Each row has a name. After each piece below comes the name of the row it's from, unless a question asks for something else. Each question is about the rows just above it. Places in a row count from 0.

<141>: [  5.7  -6.6 -10.7  -4.9 -25.2  -6.4 -10.0  15.6  34.1  15.5  -9.7  15.9
  -8.2  -9.7  -5.8  15.2  -8.0  -8.1  -9.3 -10.9 -12.1  -8.5  19.9  -8.3]
<103>: [  2.3  -4.8  -9.4  -4.4  60.1  -4.4  -9.0  -6.3   6.6  -8.1  -7.8  -9.8
  -6.4  -8.4  -4.8  -9.5  -6.7  -7.0  -7.9  -9.5 -10.8  -7.7  -4.0  -7.1]
<41>: [  6.9  -7.3 -11.2  -5.0 -56.0  -7.2 -10.3  23.6  44.4  23.8 -10.4  25.4
  -8.8 -10.2  -6.1  24.1  -8.4  -8.6  -9.8 -11.5 -12.6  -8.8  29.3  -8.7]
<95>: [  4.1  -5.7 -10.1  -4.6  17.6  -5.4  -9.5   4.9  20.3   6.1  -8.8   2.8
  -7.3  -9.0  -5.3   4.4  -7.3  -7.6  -8.6 -10.2 -11.5  -8.1   3.8  -7.7]
<27>: [ -6.3  -6.6  -7.4  -9.0 -10.3 -10.4 -10.3  23.6  44.4  23.8 -10.4  25.4
  -8.8 -10.2  -6.1  24.1  -8.4  -8.6  -9.8 -11.5 -12.6  -8.3   6.6  -8.7]
<6>: [-19.7  -5.7  -7.7  -4.5 -17.6  -6.2  -6.6  -7.4  -9.0 -10.3 -10.4  25.4
  -9.0 -10.2  -6.1  24.1  -8.4  -8.6  -9.8 -11.5 -12.6  -8.3   6.6  -8.7]
<76>: [  2.1  -4.5  -9.2  -4.3  70.5  -4.1  -8.9  -9.0   2.2  -7.0  -7.5 -13.9
  -6.1  -8.2  -4.7 -10.2  -6.5  -6.8  -7.7  -9.3 -10.6  -7.6 -15.4  -7.0]
<100>: [  6.9  -7.3 -11.2  -5.0 -56.0  -7.2 -10.3  23.6  44.4  23.8 -10.4  25.4
  -8.8 -10.2  -6.1   4.5  -7.3  -7.6  -8.6 -10.2 -11.4  -8.1   2.0  -7.7]
<149>: [  1.2  -4.1  -8.9  -4.2  91.8  -3.6  -8.7 -14.4  -4.0 -15.2  -7.1 -19.7
  -5.7  -7.8  -4.5 -17.6  -6.2  -6.6  -7.4  -9.0 -10.3  -7.4 -16.3  -6.7]
Row and place where [  2.2  -7.0  -7.5 -13.9] starts: -> <76>, 8
Where does [-19.7  -5.7  -7.8  -4.5 -17.6  -6.2  -6.6  -7.4  -9.0 -10.3] start? Give its row and place. -> <149>, 11
[ -6.2  -6.6  -7.4  -9.0 -10.3 -10.4] begins in row and place -> <6>, 5

